In the rows, zero is written as 128.
Turns in one plane each, and the order they were made in; the first pair answered
turn q418:
[171  76 207 201 119 143  88 114 126  74 141  72 139 130 153 153 139 128
 100 123 124 110 127]  ->  [167  77 193 199 127 175 118 129 134  83 129  76 122 139 175 136 160 142
  81 122 101 122 132]
[147 103 165 186 122 139 168  95 120 105 136 109 111 105 187 167 166 121
 108 119  92 112 117]  ->  [145  97 150 171 139 127 163  87 109  88 134  99 131  99 172 176 166 124
 123 128  84 111 116]
[ 74 139 106 100 128 104 115 153 142 147 150 157 135 149  46  97 174 111
 155 122 148 136 141]  ->  [ 77 142 110 105 118 106 111 161 145 156 149 161 124 151  53  94 175 110
 147 120 151 136 143]
[158 115 137 127  95 154 142 134 152 143 119 117 113 139 163 120 140 118
 112 130 114 119 131]  ->  [149 101 107 102 138 142 148 117 127 112 114  94 139 129 142 126 137 131
 131 147  96 131 129]
turn q333:
[122 112 107 148 118 141 141 119 117 139 125 140 154 130 196 134 124 158
 122 110 131 128 147]  ->  [135 102 151 158  99 144 117 119 123 134 128 127 147 136 181 138 131 143
 126 103 143 117 145]
[152 121 162 137 158 189 127 134 156 151 144 124 142 182 104  90 205 144
  75 132 108 162 120]  ->  [130 152  80 115 180 167 154 130 140 160 151 168 159 160 153 101 175 158
  66 123  92 166 107]
[113 153  85 137 122 122 111 130 134 156 152 169 115 118 167 138 101 119
 117  92 163 120 123]  ->  [135 125 157 157 100 140  85 136 147 147 153 135 102 134 130 138 121 103
 121  96 178 111 125]
[137 157  98 122 125 139 161 136 137 114 119 140 109 132 164 111 138 124
 111 145 117 145 128]  ->  [144 154 109 132 103 127 138 121 137 116 129 147 108 118 181 136 121 111
 111 120 122 124 109]
turn q823:
[132 110 131 118 150 127 112 115 124 108 146 101 162 128  96 136 153 123
 134 146 110 138 108]  ->  [130 110 118 113 156 133 122 116 125 104 142 107 158 125 106 132 155 126
 134 150 102 142 109]
[103 118 146 144 155 131 131 162 128 119 104  98 118 145  81 138 170 133
 135 156 117 154 171]  ->  [113 126 134 145 158 114 133 154 123 115  98 100 118 139  86 144 147 134
 143 179 118 152 175]
[129 111 174 144 144 168 130 144 145 141 118  97 129 141  95 111 143 144
 139  95 124 121 116]  ->  [144 128 116 134 168 151 165 142 132 125  97 105 131 129 133 118 102 161
 158 150 102 127 128]
[161  84 173 149 118 172 126 105 140  96 112  80 123 141 132 145 150 136
 126 123 105 122 114]  ->  [171  93 142 143 131 167 149 103 134  88  96  84 124 131 158 148 126 148
 137 156  87 128 120]
Now pairs of rows:
Each pair is two turns apart.
[146 132 117 129 140 110 143 127 112 113  96 113 120 138 128 133  97 126
 159 190 129 142 156]  ->  [149 145 132 144 114 135 153 146 135 140  98 128  94 153 155 117 109 122
 135 179 130 140 158] | q418 then q418
[153 109 118 153 116 147 128 126 116 125 133 127 109 129 155 130 146 131
 143 149 119 135 137]  ->  [150 105 126 156 114 153 120 130 120 124 136 128 107 132 148 127 156 128
 138 139 120 138 137] | q823 then q823
[172 112 185 160 101 151 126 129 147 138 117  99  94 133 129 132 134 120
 132 163 139 116 141]  ->  [147 132  88 125 153 157 176 127 127 131 112 119 113 121 172 127 132 147
 124 167  91 138 135] | q418 then q333
[110 168 103 136  94 151 150 121 149 166 139 185 112 108 200 139 119 129
  96  79 132 131 109]  ->  [117 169  70 122 122 150 178 118 137 145 122 175 121 109 209 137 108 144
 107 117 107 144 119] | q823 then q418
[117 132 117 100 166 120 132  99 119 105 112 129 139 115 125 120 125 137
 143 132 106  87 163]  ->  [121 146 141 126 127 143 133 126 144 141 119 155 106 125 154 104 133 126
 117 113 119  83 169] | q418 then q418
[127 125 145 139 120 102  98 117 134 130 137 135 131 131  88 119 118 125
 148 132 158 111 140]  ->  [108 140  93 120 144 103 126 126 125 130 130 153 138 132  98 108 115 141
 148 142 141 129 146] | q333 then q333
[121 143 141 121 146  78 118 119 106 109 134  83 160 134  56 158 109 113
 128 124 132 114 119]  ->  [113 160 119 131 148 159 184 162 142 136 120 106 116 158 112 111 160 137
  84 110  93 140 128] | q418 then q418
[106 138 123 116 157 103 132 126 109 126 134 141 152 131 106 127 123 122
 140 122 144 126 120]  ->  [102 135 127 117 145 115 124 121 113 133 142 143 148 133 111 128 134 116
 127  92 146 124 109] | q823 then q333
[180 137 133 122 105 100  99 122 114 140 152 139 141 147 122 128  96 123
 126 126 180 119 132]  ->  [178 137 135 122 125 145 136 152 126 145 134 128 120 169 109  90 135 137
 109 147 158 143 149] | q333 then q418
[ 76 144  88 106 150 140 111 110 120 118 146 126 132 101  96 108 154 135
 136  84 132 118  76]  ->  [ 75 156 107 125 118 156 111 126 141 142 147 143 110 108 111 100 157 127
 127  68 142 117  78] | q418 then q418
[120 151  97 125 137 172 184 164 145 152 111 143 111 149 152  99 158 153
 106 138  97 158 145]  ->  [139 154 126 140  76  90 105 114 133 151 142 163 130 105 170 168  82 117
 132 105 151 101 110] | q333 then q823
[141 103 131 148 131 104 113 129 132 112 124 129 132 120 123 146 116 142
 160 137 119 113 133]  ->  [136 110 114 141 147 109 128 133 131 112 122 129 133 123 119 142 120 146
 161 149 114 121 140] | q333 then q333
[133 111 126 154 125 129 121 122 151 131 131 169 111 161 151 125 133 148
 120  95 115 162 142]  ->  [138 100 114 143 145 110 105  96 135 109 137 153 136 147 145 150 117 150
 132  89 105 153 125] | q418 then q333
[ 96  92  89  90 142 107 113  75 148 141 132 119 160  98 117 128  97 162
 138  87 155 126  79]  ->  [ 97 122  75 106 123 140 147  99 171 164 126 149 127 100 173 109  95 165
 114  84 147 131  90] | q418 then q823
[126 129  81 117 142 154 158 118 122 107 111 147 123 126 178 129 111 148
 117 130  96 131 116]  ->  [158  96 177 146 105 167 114 118 136  98 114 104 110 140 136 134 131 128
 119 130 125 115 115] | q333 then q333
[129 112 109  88 156 113 118 105 101 138 139 125 136 108 122 137 118 136
 139 141 104 118 119]  ->  [125 111 154 108 119 132  99 124 121 168 152 138 118 119 116 119 143 121
 118 100 129 110 115] | q823 then q418
[132 125 102 114 134 130 160  92 121 135 151  92 129 117 132 156 111 130
 149 153 130 119 106]  ->  [115 113 127 117 139 149 152 111 129 145 157  84 126 135  91 129 154 128
 138 140 135 127 108] | q823 then q333
[120 110 129  79 146 109 103 127 129 116 111 124 112 147  95 134 159 123
 158 109 117 182 118]  ->  [114 130 127  87 138 107 108 143 136 135 115 138  99 156  94 118 155 121
 158 112 127 186 128] | q418 then q333
[ 71 167  94  87 138 110 128 146 152 152 149 193 140 129  98  94 112  92
 121  89 148 127 146]  ->  [ 70 164  87  77 157 103 124 141 142 136 144 180 154 124  88 102 110  95
 132  96 139 128 147] | q418 then q418
[137 146 165 158  86  92  99 126 135 144 136 144 106 130 123 139  93 100
 150 150 186 119 135]  ->  [151 158 142 160  99 106 134 136 138 143 117 148  90 135 146 129  84 116
 148 180 164 131 152] | q418 then q823
[102 127 120  99 170 127 137 107 100  92 103 127 171 128 149 150 143 129
 146 153  94 117 110]  ->  [105 112 160 110 140 137 107 100 112  97 123 125 168 126 148 160 164 109
 132 109 109  98  91] | q333 then q823
[142 137  63 140 145 190 142 100 120 113 124  96 105 134 174 161 123 134
  90 128 108 160  99]  ->  [165 103 126 145 131 152  87  80 110  89 127  59 127 133 106 180 109 115
 126 146 143 145 105] | q418 then q333
[132 124 131 155 103 189 138 129 154 130 132 134 113 127 193 144 152 142
 103  82 118 126 112]  ->  [176 115 175 174  95 154 115 112 143 108 117 101 103 129 160 157 107 129
 144 153 140 115 135] | q823 then q333
[160 119 130 140 159 115 128 141 130  90  97 106 138 128  83 161 102 123
 146 159 133 137 119]  ->  [157 143 146 161 119 105 116 152 143 128 109 144 115 122 110 159  81 106
 131 137 165 120 118] | q333 then q418
[156 159 114 153 128 140 169 149 137 137  86 132  85 153 138 108  98 136
 134 210 115 153 171]  ->  [151 166  68 138 130 108 160 120 115 124 103 152 112 122 175 148  61 139
 139 189 107 133 147] | q333 then q418
[ 85 145  96  93 118  98 125 122 111 124 141 170 151  99 121 130 131 124
 113 101 141 118 133]  ->  [107 116 160 112 115 120 112 133 126 116 134 128 135 129  66 106 168 115
 120 123 153 125 150] | q333 then q333
[146  85 172 144 109 153 104 100 124 106 131 104 128 116 103 146 163 120
 133  91 120 116 116]  ->  [156 112 113 131 156 123 143 107 106  94  99 103 134 118  90 131 122 142
 165 176 103 143 152] | q333 then q823
[119 102 167 112 129 130 110 152 150 126 111 118 115 175  92 120 166 103
 110 125 127 135 137]  ->  [ 96 126  87  85 163 124 143 143 134 123 109 142 134 158 122 121 153 126
 111 126 102 147 135] | q418 then q333
[ 55 126 132  79 138 134 140  95 122 126 162 112 149 163 114 133 137 142
 111  82 122 155 106]  ->  [ 87 160 145 110  92  88 118  90 131 148 159 134 125 151 140 154  70 123
 131 105 162 134 120] | q823 then q418
[155  80 148 131 116 101  78 117 136 100 132 125 108 129 139 154 131 102
 110 119 126 125 100]  ->  [150  79 162 133 132 112  85 141 138 103 119 113 100 152 101 121 148 106
 116 150 130 143 123] | q333 then q418
[145 157 163 108 156 123 146 149 161 148 124 113 138 144 121 135 116 140
 136 140 118 159 135]  ->  [136 163 145 101 156 103 145 139 150 143 130 122 148 131 129 147  98 142
 142 138 120 155 129] | q418 then q333
[131 117 107 115 132 117 146 129 116 144 155 155 137 125 139 141 102 145
 107 160 116  98 108]  ->  [129 125 113 119 123 126 145 135 119 154 157 162 124 126 144 134 101 141
 102 153 122  96 112] | q418 then q418
[108 144 105 115 165 151 151 137 127 142 139 142 138 142 129 119 134 143
 120 135 128 137 135]  ->  [133 123 161 139 119 139 109 116 135 140 150 136 136 136 131 150 126 122
 120 107 151 106 113] | q333 then q333
[136 123 101 133 128 195 123 115  94 107 113 109 147 113 162 138 125 130
 127 118  76 129  84]  ->  [145 111 136 142 127 203 116 120 103 106 112  88 144 122 135 133 141 129
 130 126  84 129  91] | q333 then q333
[141 145 102 125 149 100 130 124 123 122 123 132 130 114 136 136  91 139
 145 162 128 132 135]  ->  [143 152 102 139 132 131 147 143 137 143 121 144 107 122 162 119 111 138
 126 151 125 137 140] | q418 then q418
[124 149 146 142 113 142 133 152 163 139 133 152 105 138 125 114 141 121
  94  94 141 121 119]  ->  [114 134 100 109 173 136 152 140 138  98 119 123 136 132  98 116 148 146
 113 127 111 143 120] | q333 then q418
[101 136 156 133 109  83  98 111 113 139 155 124 143 108  85 128 116 103
 140  88 172 122 119]  ->  [123 174  89 141 125 106 173 135 121 148 116 152 110 109 168 114  84 134
 132 149 137 141 148] | q418 then q823
[122  84 154 143 129 172 145 133 101 104 126  75 128 126 102 129 132 185
 111 144 132 141 125]  ->  [126  99 185 163  93 171 131 140 119 125 133  91 109 125 114 128 126 168
 109 131 161 131 130] | q418 then q418
[ 98 154  95 131 125 158 149 150 144 153 144 173 111 130 165 114 149 132
  96  88 131 129 116]  ->  [112 117 111 119 127 108  97  96 115 109 156 140 158 101 141 169 122 122
 125  82 141  98  86] | q418 then q333
[147 131 114 118 165 168 158 111 115  84 110 120 149  96 168 155 146 142
 108 142  89 125 100]  ->  [166 115 183 135 146 139 112 108 113  77 112  90 145 111  95 156 142 121
 142 167 133 119 115] | q418 then q333
[ 74 159 129  94 115  72  76 144 113 160 159 171 156 135  57 124 134  95
 145  76 193 122 129]  ->  [ 56 153  62  64 183 128 143 160 105 137 134 157 159 144  75  97 181 140
 126  94 122 159 135] | q418 then q418
[141 100 104 139 141 111 133  85 113  92 131 122 147  96 200 183 110 132
 127 103  99 108  79]  ->  [131  95 107 135 142 142 139  96 120 102 137 125 142 105 201 167 145 135
 107  79  88 119  76] | q823 then q823
[140 129 163 160 126 149 144 149 155 141 112 126 106 155 117 112 145 113
 134 146 126 152 174]  ->  [148 127 172 161 118 133 132 146 154 136 110 125 111 149 116 120 132 108
 141 150 137 145 173] | q823 then q823
[109 118 121 104 170 151 141 136 122 126 146 114 140 141 125 123 177 146
 115 112 107 133 136]  ->  [123 132 109 105 157  96 115 106 107 123 159 129 156 113 150 169 110 131
 140 118 134 107 124] | q333 then q823
[163 106 155 127 142 143  98 131 131 134 135 118 135 161  88 106 151 107
 108 108 158 139 123]  ->  [177 123  91 120 174 133 145 125 117 120 109 123 134 152 133 114 112 129
 120 165 127 149 141] | q418 then q823
